Rotation paths and how fast each direction turns (degrees per step):
Each turn is a multiple of 5 degrees from 10 to 175, or 0.
Each row of a path follows its step; steps can be skipped.
path 1
step 0: -4.2 -6.8 -21.0 28.2 25.1 -22.1 -24.8 -5.6 9.0 -17.0 -5.4 21.2 2.5 -24.4
 40.1 -2.6 -2.4 12.2 -3.9 17.5 9.2 2.2 -12.1 1.6 18.1 -33.4 23.0 -19.0
 -47.1 -20.7 12.8 -6.8 7.0 -17.9 -23.3 32.2 1.1 -34.1 17.5 -1.5 29.5 3.9
 -29.1
step 1: -7.1 12.3 2.8 -11.2 -20.3 49.3 -25.2 21.6 -29.4 6.0 6.6 -3.9 8.2 -37.1
 -22.2 -12.7 -15.2 16.8 -6.0 -17.7 4.6 40.2 -24.2 -19.2 3.9 4.3 -8.5
 10.7 0.9 -28.4 -6.3 -26.3 1.0 22.8 -2.2 -6.7 -14.8 9.8 19.3 3.4 -38.0
 5.8 43.3
step 2: 6.1 17.9 16.0 5.4 16.8 -36.5 36.9 -25.1 2.0 15.9 16.1 -21.8 -17.2 20.6
 -23.6 -1.5 25.0 -49.4 3.3 -7.8 -2.1 -12.4 2.0 -23.5 2.5 18.7 -22.1 42.6
 4.5 13.8 -11.4 -10.8 -13.5 -6.2 26.9 -9.3 -10.3 26.5 -15.4 -38.7 2.0
 5.2 -2.7
step 3: 8.5 -27.9 -25.1 4.5 1.5 -18.9 -23.1 -4.6 33.7 6.1 -54.1 -3.1 1.2 17.3
 -0.6 7.1 -7.2 -15.5 10.9 12.0 -13.4 -3.4 16.8 -1.4 -19.8 5.4 2.0 -55.3
 7.6 15.6 -0.6 -7.4 18.1 -24.9 -30.5 11.6 25.5 3.3 25.4 8.0 7.2 -23.8
 -37.3
step 4: -12.6 2.2 14.1 -29.7 -7.5 3.8 5.9 46.1 -11.6 -21.0 8.9 16.9 -4.5 3.3
 15.7 -17.6 -10.0 36.0 -5.3 -16.8 -7.5 1.7 0.6 22.5 14.4 -4.6 11.9 1.4
 4.7 14.0 -29.4 -9.6 -22.0 8.2 -28.6 27.8 -1.4 -27.6 -12.4 50.9 -11.1
 3.7 48.4
step 5: 11.9 13.5 -11.5 10.8 33.7 -28.0 23.7 -9.5 0.7 21.1 24.7 12.2 3.5 -35.4
 26.3 6.7 29.5 12.8 3.4 -6.4 -1.5 14.2 -5.5 -18.0 18.3 -11.8 -11.7 12.4
 -8.5 -24.7 37.3 15.6 -20.1 12.8 17.1 -32.6 11.2 -2.3 -34.1 -27.7 -14.5
 39.5 -2.9
step 6: -11.4 6.3 -23.6 19.5 -5.5 27.8 -24.2 -17.6 -23.7 15.4 -30.1 -20.4 -8.0
 -3.1 -1.2 9.9 13.6 -10.2 6.8 29.3 27.3 4.9 19.8 -14.1 -26.6 9.3 -30.3
 2.4 -3.8 16.1 -3.6 3.6 36.1 4.4 20.5 -30.9 -6.9 -14.5 50.1 -0.9 -9.6
 -41.2 -11.2
step 7: 24.2 -6.4 33.1 -20.6 1.2 5.7 -5.2 -4.7 14.7 -16.8 -3.4 -5.7 -16.5 44.6
 -25.8 -17.8 -6.4 1.8 -5.4 -11.0 -33.2 -43.3 -1.4 -6.4 -10.9 -10.1 8.8
 11.6 -20.8 -7.4 -12.3 -14.3 20.8 -24.8 8.9 30.1 -41.3 9.7 -18.3 36.6
 8.7 -6.0 29.0
step 8: -11.1 -8.1 11.9 9.9 16.1 -21.8 7.4 3.9 36.8 12.0 -7.0 21.8 1.7 -11.7
 33.9 31.4 -16.2 -6.9 11.5 -23.9 9.2 -19.5 -26.4 -7.5 5.3 21.1 45.2
 -24.7 18.0 -38.3 4.1 -9.9 -33.1 37.6 -17.8 1.3 16.8 12.3 -5.4 -8.5 3.4
 22.0 -19.9
step 9: -22.0 -18.0 -24.6 -1.6 -21.4 16.8 6.8 10.3 -31.1 32.7 26.7 28.9 34.7
 -23.3 -7.1 -17.9 3.9 -9.8 -2.6 27.8 37.1 8.5 3.1 -2.7 10.0 -10.5 -31.5
 6.7 29.4 15.2 -11.7 5.5 -30.5 -23.6 -1.6 2.8 11.6 -30.2 28.4 16.6 -21.2
 -11.8 -8.6
step 10: 23.7 21.6 30.1 -21.8 24.3 14.4 0.7 -7.2 -9.9 1.7 -25.6 -5.1 -13.1 4.9
 -17.7 -12.6 -3.0 17.5 -5.3 1.8 -51.4 33.3 3.5 -10.2 12.4 -2.0 -23.5
 29.5 -26.4 15.8 7.7 43.4 -5.8 -30.3 16.4 -19.1 -2.9 15.1 -27.3 -0.6
 23.8 -19.3 -1.6
Directions:
8.2 1.3 -1.7 1.5 3.9 7.5 8.2 8.4 2.8 0.3 -3.7 -8.3 -9.2 0.1 0.1 4.9 1.9
 -2.4 -0.6 16.1 -9.6 -1.0 -1.7 -4.4 -3.5 -6.2 -1.0 0.2 12.5 5.2 1.4 -5.3
 5.2 -0.6 8.4 0.0 -9.0 10.1 2.6 -12.6 2.6 -9.9 6.3
85
7.8 3.0 -0.4 9.1 -5.5 6.9 7.2 0.9 4.2 -2.5 -8.3 18.6 -3.5 -5.1 2.8 -4.9
 3.4 -7.3 7.5 5.6 7.8 5.9 -5.8 0.6 -4.4 6.9 -5.9 3.8 2.1 4.6 4.0 -4.3
 13.3 6.0 -7.4 5.1 -1.6 -0.8 -6.3 5.3 2.5 5.1 -8.5
130
6.7 -0.3 -3.5 -5.5 4.7 -16.1 -6.2 10.7 2.0 7.0 -8.3 -4.7 -5.1 0.8 4.7
 4.8 9.6 2.1 3.4 1.5 4.2 -3.7 -4.9 -10.0 -0.9 5.3 -9.5 -6.0 -1.1 3.3
 -7.1 -4.6 5.2 1.0 6.5 -4.1 -0.1 -8.1 -2.9 10.4 -8.2 8.3 8.6
25
-0.2 -0.3 -13.3 -4.1 1.9 -6.5 2.2 0.5 0.6 5.9 11.3 3.5 2.3 -4.8 0.3
 -15.4 8.8 -4.7 1.5 3.9 3.8 -13.2 1.3 10.1 -2.2 -5.4 0.2 0.9 -7.3 1.1
 0.3 -0.8 1.2 -9.8 6.0 16.5 -9.7 1.9 -2.6 -3.8 -2.7 1.6 0.3
160
6.7 9.0 5.7 -2.7 2.7 11.1 -2.3 -3.1 2.4 -0.2 1.5 -10.7 0.7 0.4 12.8
 -14.3 2.5 -4.0 -3.2 -5.2 -1.7 7.5 -7.9 -3.9 -3.2 -1.4 7.3 -13.2 -0.4
 0.3 -5.3 9.4 -2.2 4.9 -6.1 6.0 -7.9 5.2 -0.6 6.6 2.0 7.3 8.5
110
-2.2 2.4 2.0 0.9 5.2 3.6 2.8 -8.4 -5.3 -4.0 -4.2 -2.3 -3.1 3.2 -4.4 -2.6
 -3.9 0.4 0.2 12.0 -10.5 -6.9 10.0 -0.4 6.8 14.9 -13.6 -14.6 -8.3 -1.8
 -6.1 6.4 5.7 -3.4 1.8 7.3 2.8 -4.3 1.4 1.8 9.9 0.2 -3.0
100
0.8 3.6 6.5 3.7 -4.1 5.7 2.4 -1.5 5.6 -3.5 -10.3 -7.6 1.7 10.4 3.4 -2.6
 -0.1 -3.5 -4.3 -5.6 8.2 -4.2 -8.1 4.2 -0.9 2.9 -8.5 4.2 -2.4 -21.3 2.7
 -5.9 3.5 -6.8 3.4 4.5 -1.1 -8.8 5.1 -12.2 -8.4 -0.6 3.5
65
-5.8 -2.1 -5.4 -4.8 2.2 13.1 -9.4 0.6 -6.6 4.6 -2.8 1.3 -7.1 -1.3 -8.1
 8.9 -5.6 -9.9 -9.7 -0.6 1.0 -5.1 -2.6 0.5 -7.3 -11.3 -6.9 -4.6 1.7 9.0
 4.8 3.9 1.2 4.9 -8.9 10.1 3.1 -11.3 3.1 -0.9 -9.5 3.6 2.6
130
path 2
step 0: 18.1 20.1 25.4 -18.7 16.7 21.5 35.6 10.5 -6.9 -7.1 -17.2 -15.8 -9.4
 -26.5 12.2 -7.2 -11.8 -1.9 -0.1 55.6 -25.1 35.6 5.6 -6.1 -16.3 4.6
 -23.1 -14.0 -10.2 5.4 -16.7 16.4 17.3 42.7 11.5 16.2 22.3 -21.6 16.5
 -1.4 -11.8 -7.4 -6.9
step 1: 23.4 -14.8 34.9 -5.7 12.3 27.7 -3.5 8.7 41.5 6.1 4.8 33.2 -16.4 13.2
 -30.9 -9.8 26.2 7.3 -9.7 -12.3 18.1 -0.4 1.1 18.3 -6.4 13.2 32.1 1.3
 3.3 -41.7 6.3 0.0 -2.6 -20.3 -3.5 37.3 -29.6 33.0 -18.6 9.2 10.3 -0.5
 13.1
step 2: 9.1 -23.4 -2.4 13.3 -5.4 -16.1 27.5 -15.7 39.8 -2.7 -35.1 -50.0 -23.2
 -15.3 -4.2 0.0 -26.3 12.8 -32.4 0.5 -4.8 -4.1 -23.9 -11.4 2.0 -15.3 3.2
 -32.9 -18.8 23.1 -17.7 -12.6 15.4 -0.4 10.0 -20.0 12.7 -41.4 -2.8 11.9
 14.1 4.2 -1.0
step 3: 7.9 34.0 21.5 -30.1 31.4 12.5 -4.6 -3.0 -26.9 32.5 7.8 24.1 -5.7 -29.4
 -42.0 1.8 4.0 -6.5 11.9 3.7 8.2 28.4 28.0 -14.2 -19.7 -12.7 8.8 -46.1
 -1.5 -29.3 0.8 -12.2 -18.2 6.9 7.8 24.2 16.8 3.2 17.2 -7.3 -6.6 -2.0
 0.8
step 4: -4.7 -19.4 -19.0 13.0 -26.3 1.4 15.9 -2.8 17.9 -28.4 1.0 -24.2 -8.2 9.7
 -40.4 -16.0 5.5 -4.5 -19.2 -9.7 -43.9 -26.4 -16.4 2.3 -2.4 13.9 49.0
 2.5 -10.6 -15.2 10.3 3.6 -1.0 -8.3 -28.9 18.4 6.9 8.0 -25.2 4.7 22.8
 -13.9 37.9
step 5: -3.7 1.4 14.0 -9.8 21.6 9.6 -11.1 -3.6 -28.0 31.4 -15.5 -30.8 -14.0 12.3
 3.6 16.8 -15.9 -10.7 -8.5 -12.0 -4.9 11.3 -3.7 -40.2 -26.5 -29.4 -5.0
 -18.8 -16.4 -10.9 -10.2 -2.7 -13.2 -30.4 13.8 -34.5 -25.2 -55.8 -9.2
 -22.9 -2.6 14.7 -15.3
step 6: 3.8 17.0 10.7 15.0 12.0 -15.6 -1.5 -21.2 -28.1 -41.1 0.1 7.1 6.6 -0.5
 -29.6 -9.6 37.3 -21.7 14.2 8.1 -8.7 13.4 21.7 -12.1 -8.6 19.6 7.1 0.8
 19.4 2.6 9.0 -16.2 -1.4 -2.0 -28.6 54.6 38.7 -17.7 -10.0 14.2 -26.7
 -22.6 11.2
step 7: -11.0 -30.6 -13.4 -18.6 -17.8 29.2 30.4 14.1 -3.4 -1.3 -7.6 -7.0 14.2
 47.3 15.8 3.1 31.0 -5.4 -11.8 -33.1 -25.1 0.2 -24.2 -1.0 -12.5 18.6
 -6.2 -22.6 -3.4 -15.9 -10.0 -14.1 6.5 -8.8 19.5 -21.0 -18.9 6.5 -42.3
 -28.1 23.6 0.7 13.1
step 8: -19.7 -16.0 27.3 27.5 33.6 -4.7 -16.7 17.7 -26.4 -26.8 -22.1 -1.3 -22.6
 -17.1 -5.6 1.6 24.7 -0.8 -2.8 13.7 36.1 13.1 5.0 -28.5 -1.6 3.2 -0.4
 5.0 -38.2 31.4 21.7 1.3 -12.2 -5.3 -4.3 -9.7 17.2 -36.1 -0.9 0.8 0.4
 18.7 -40.1
step 9: 30.6 9.7 -20.0 -8.4 -4.1 -5.3 18.1 2.5 8.7 -18.3 19.7 21.7 1.5 16.2
 -15.0 3.4 40.1 -25.8 11.7 -9.3 -30.5 7.8 42.1 13.9 34.1 18.1 -3.7 -21.0
 7.2 -0.7 -40.0 -22.5 24.9 7.1 12.0 25.6 0.7 2.6 -3.6 -28.9 -15.6 24.5
 4.9
step 10: -32.2 -28.7 11.0 -20.3 -16.9 32.7 -3.6 24.9 -11.5 -27.2 -42.7 -4.8 -10.9
 14.8 6.7 -6.5 -21.1 28.3 7.3 -3.9 -0.3 3.7 5.5 -15.7 7.2 -18.9 -9.6
 -13.2 -37.8 10.9 19.3 10.7 10.8 1.8 -0.2 2.6 -14.4 27.7 -39.5 24.8 27.3
 22.3 5.1
Directions:
-8.7 -0.2 1.4 0.7 -3.5 5.3 3.6 0.8 -4.6 -8.4 -6.2 4.2 -0.3 7.5 -1.4 -7.4
 -0.4 -0.4 9.1 4.0 6.4 -4.5 5.6 -3.8 17.3 7.4 -4.9 6.6 3.3 10.2 -4.9 2.9
 1.7 6.7 9.6 -6.0 -11.6 9.2 5.3 0.1 -7.6 7.5 -3.5
25
-3.5 3.8 8.0 8.4 -3.0 6.4 -6.6 -3.9 -1.7 1.1 -1.6 12.7 -6.4 -3.6 6.3 4.5
 0.9 -3.3 -9.3 15.8 2.5 13.4 3.7 -11.9 1.6 -8.7 1.4 -2.2 0.4 5.1 0.9
 -3.4 -9.4 3.5 -6.0 -4.7 -2.0 5.3 -0.3 -8.7 1.9 -7.5 5.6
140
9.0 -11.7 -2.8 -3.4 -6.8 -0.8 10.8 -5.5 -4.1 0.1 5.2 -3.3 -4.2 -2.9 -1.1
 -7.1 11.8 0.5 -0.2 7.6 -9.6 -1.5 -0.7 7.9 2.7 -13.3 -10.7 -1.0 6.4 -1.2
 -9.9 5.4 -3.3 4.7 -0.9 -14.0 0.4 -6.6 0.5 -2.4 0.2 1.0 7.5
155
-5.2 -6.8 -0.2 -0.7 -5.2 -1.7 1.2 8.9 0.0 -4.5 -8.7 -7.5 2.4 1.2 -6.2
 13.3 -4.2 7.4 -3.4 -0.3 -7.7 6.3 -11.0 -1.7 -5.4 -6.2 -11.6 2.6 -5.4
 -2.4 1.9 -16.7 -0.2 1.6 -3.9 -4.4 -8.7 4.5 11.6 1.2 -6.8 3.3 -2.3
135
-2.9 6.0 4.5 -4.5 -9.6 -0.5 -0.4 7.0 3.9 -5.3 -3.3 10.5 10.4 -2.9 -0.4
 1.4 10.3 -9.8 -6.9 -9.2 2.8 -6.2 -2.5 2.4 0.6 -1.5 1.5 0.0 -6.8 -1.3
 -10.7 4.5 6.8 -3.6 -7.2 3.4 -6.5 2.1 4.7 4.8 -1.5 -2.9 20.2
130
5.1 -3.3 -2.6 7.3 -4.0 -1.5 2.1 -7.9 -11.3 1.7 4.6 -2.7 9.4 -9.4 4.0
 -4.6 -6.7 -3.8 0.6 0.0 1.1 -3.3 -6.4 -20.8 -0.1 9.6 -3.6 4.2 3.5 -15.7
 3.1 -0.3 -0.7 -0.9 -4.7 -0.6 -3.1 0.4 -3.1 0.3 -4.5 10.1 8.1
45
path 3
step 0: -11.9 8.1 -9.3 -9.3 -14.5 23.8 -12.5 6.8 2.0 -19.6 -23.1 1.0 9.5 5.5
 -2.7 -35.2 1.3 -18.7 -21.8 -27.6 -12.1 -4.3 -23.3 -32.2 -6.4 6.1 42.6
 8.6 -38.3 -4.5 -30.0 -0.7 -23.3 -14.1 -17.2 -1.3 34.4 11.7 7.8 8.8 17.4
 -12.7 8.6
step 1: -12.6 3.1 32.8 7.4 26.8 -12.5 -8.4 14.1 -9.9 10.9 28.3 13.0 -13.2 23.4
 -16.5 15.0 3.7 -29.9 -25.1 1.6 4.4 6.4 2.1 -46.0 -12.1 -17.5 28.9 9.7
 -0.8 -12.2 -28.8 4.9 7.6 -5.5 -20.8 22.1 6.2 2.2 -0.2 -35.8 -8.5 -15.5
 26.7
step 2: 0.1 0.9 -22.3 -3.8 4.2 1.7 -9.5 34.1 32.1 14.2 -11.1 16.8 19.8 49.3 20.3
 -14.2 3.8 1.8 -9.3 22.1 -13.4 -19.3 -5.0 -38.7 -19.3 5.9 16.6 10.4
 -20.2 -15.7 -4.6 4.6 -20.4 3.8 -9.8 -2.8 -27.9 2.5 22.4 6.7 -31.2 -20.8
 4.4
step 3: -53.7 4.8 31.3 -15.3 -0.2 3.5 15.2 -6.9 0.8 -10.8 4.9 20.7 1.3 5.3 -1.7
 -14.6 -1.9 16.5 6.2 7.4 11.0 -11.4 15.8 -24.8 3.0 -7.6 39.3 -3.9 -1.6
 -11.8 -21.6 17.2 -49.8 -22.0 12.0 15.4 -9.0 -3.3 5.1 15.4 2.1 -4.9 36.5
step 4: -33.1 13.1 2.5 -23.5 19.6 11.3 -10.4 -3.7 0.9 -12.7 8.4 -3.3 -14.6 14.5
 -17.1 7.5 33.4 -0.2 -26.1 18.8 -0.9 -7.6 -27.9 -17.8 -14.5 -6.6 17.6
 -0.4 -38.1 -5.5 -22.2 -12.5 -4.9 19.2 -33.3 1.8 2.8 -21.9 16.3 16.9
 -35.5 32.8 4.2
step 5: -44.0 -22.8 10.0 10.7 -3.3 21.8 -3.5 25.6 2.8 -9.3 -1.2 -10.2 7.4 36.4
 -8.5 -30.9 0.4 11.6 -12.3 -11.0 -4.6 11.6 -15.8 -16.3 -4.9 -1.7 29.5
 8.8 20.9 -36.4 -18.1 -0.4 7.6 5.4 -9.3 -20.7 17.9 -34.0 20.4 -2.4 -2.4
 -35.0 10.7
step 6: -17.0 -10.7 -2.2 -18.4 -9.2 7.0 36.2 9.1 4.8 2.8 23.2 -8.3 -3.1 7.4 -5.4
 15.9 -21.8 -21.4 -18.6 24.1 -10.1 5.6 -6.9 -21.1 14.2 8.8 31.0 -12.4
 -26.6 -22.4 -16.9 9.6 -35.9 36.5 -21.9 -5.9 8.5 24.5 4.3 -22.2 -18.5
 -16.5 27.4
step 7: 9.6 3.6 17.5 -20.7 8.4 1.3 -26.3 12.9 8.3 12.5 -21.9 8.9 -8.9 18.3 -8.4
 -20.0 -2.1 13.4 -46.0 3.0 -3.8 15.9 -10.8 -39.4 7.2 4.9 42.2 6.5 15.9
 -29.8 1.3 34.3 -30.1 -2.6 -21.4 -4.9 -8.0 1.8 3.1 13.2 -8.6 26.8 -5.5
step 8: -19.0 17.2 6.3 -3.9 -5.1 10.7 -4.6 6.6 -25.8 -5.7 -0.5 10.7 -33.7 54.2
 6.5 19.7 -5.4 19.2 5.7 -1.5 -3.5 -4.0 -2.9 -36.2 9.2 -50.0 17.0 -18.9
 -19.3 -18.1 4.0 -2.6 -22.4 9.3 5.7 -11.8 -9.3 -17.6 13.5 -14.7 -0.8
 -6.0 27.0
step 9: -22.1 17.5 22.0 -14.8 -19.2 15.6 -17.1 4.0 24.7 -12.6 6.4 -12.9 -15.5
 11.7 20.1 -20.5 -5.1 15.3 -33.3 4.1 -17.1 -3.0 -25.4 -36.1 -8.3 2.7
 21.5 12.8 -37.0 8.0 -15.5 -17.9 -12.6 9.7 -2.2 -10.3 20.4 22.6 -7.0
 35.7 -4.7 -26.4 4.3
step 10: -30.9 -0.9 41.0 40.7 4.7 10.7 -12.2 0.1 -29.7 -12.9 33.3 21.6 -14.7 20.6
 -4.5 -4.6 -8.3 -4.8 -15.5 16.3 -16.1 7.4 -7.8 -23.7 3.9 8.5 30.9 4.9
 3.0 -10.7 -17.3 25.4 5.6 -16.2 -24.1 -7.4 -3.2 -1.3 -13.5 -12.4 -36.7
 -1.5 14.5
Directions:
-0.5 8.5 9.8 3.1 1.5 1.8 1.2 -5.8 -8.7 -5.0 -0.6 1.2 4.4 -10.4 -3.4 2.6
 4.6 -11.0 -12.2 0.0 -1.1 -1.6 1.5 1.8 5.3 14.7 8.8 1.8 -2.0 4.4 -7.1
 -1.4 -14.5 -3.5 7.5 -2.7 0.6 3.0 -7.7 -3.1 -0.8 11.7 -7.2
115
3.5 5.0 -1.9 12.7 -1.3 -3.3 6.7 15.6 -3.9 -8.0 -7.7 -19.0 7.6 2.3 4.0
 7.5 1.7 6.3 0.7 -3.8 -1.4 -6.0 8.8 0.8 1.3 -0.4 7.2 2.4 -2.5 -2.6 4.0
 -7.1 -4.5 0.8 5.4 -5.1 -8.3 -6.9 4.3 1.1 0.9 -7.7 0.9
120
4.6 1.8 -5.3 -5.8 -12.1 -1.6 -5.6 -4.0 10.1 1.7 -13.0 -6.2 3.4 -1.6 3.0
 -11.4 5.1 -1.5 -3.6 1.4 3.2 -2.9 -11.6 -4.3 1.0 12.3 -2.7 9.5 -9.5 -3.3
 14.3 -10.6 -1.7 -1.6 -5.7 3.4 0.8 -1.4 -0.5 -1.3 -5.9 1.3 -0.7
160
12.6 0.6 -3.6 -6.6 11.5 8.4 -3.1 5.3 6.8 0.8 -0.3 -2.6 5.4 -1.4 11.1
 -9.6 0.4 -0.1 -0.1 -3.1 -9.8 -1.2 0.4 -0.9 0.4 1.7 -1.2 3.2 3.5 -3.2
 -11.9 0.4 0.4 -5.5 -4.1 -13.9 3.1 2.5 3.4 18.3 1.6 4.1 -7.4
155
-2.6 -0.1 0.0 -1.6 0.0 1.2 -11.3 -6.2 2.3 -4.6 -2.2 -5.3 -1.5 7.1 -0.4
 5.0 -1.5 -16.5 -0.6 -2.4 19.0 -6.4 7.1 -9.9 5.2 -8.0 -1.0 4.4 1.5 1.2
 -2.2 -4.6 6.8 7.9 7.9 -7.0 9.7 -5.0 5.1 3.5 2.0 0.7 -7.3
95
8.0 -0.6 7.3 -12.7 -8.6 2.2 -1.4 1.9 -9.6 -2.5 -8.5 -1.3 3.6 2.4 5.4 2.2
 11.4 7.4 2.7 0.7 11.2 0.4 -7.4 9.6 -6.9 -13.8 5.3 -8.2 -3.7 8.7 -3.6
 3.0 -5.9 -6.3 -1.7 -0.4 7.8 -5.6 1.4 0.9 1.6 6.6 2.1
85
6.8 -1.8 -3.7 17.3 1.4 0.4 4.7 -2.9 0.0 -0.9 -3.2 3.7 -9.8 -3.7 5.3 2.3
 2.7 -3.9 -9.3 2.0 2.7 10.6 -16.6 -0.3 8.4 -10.6 -0.1 -3.4 7.3 -2.1 8.3
 -2.6 -10.3 5.4 1.7 -3.0 3.9 4.1 1.5 10.7 2.6 -3.2 3.6
35
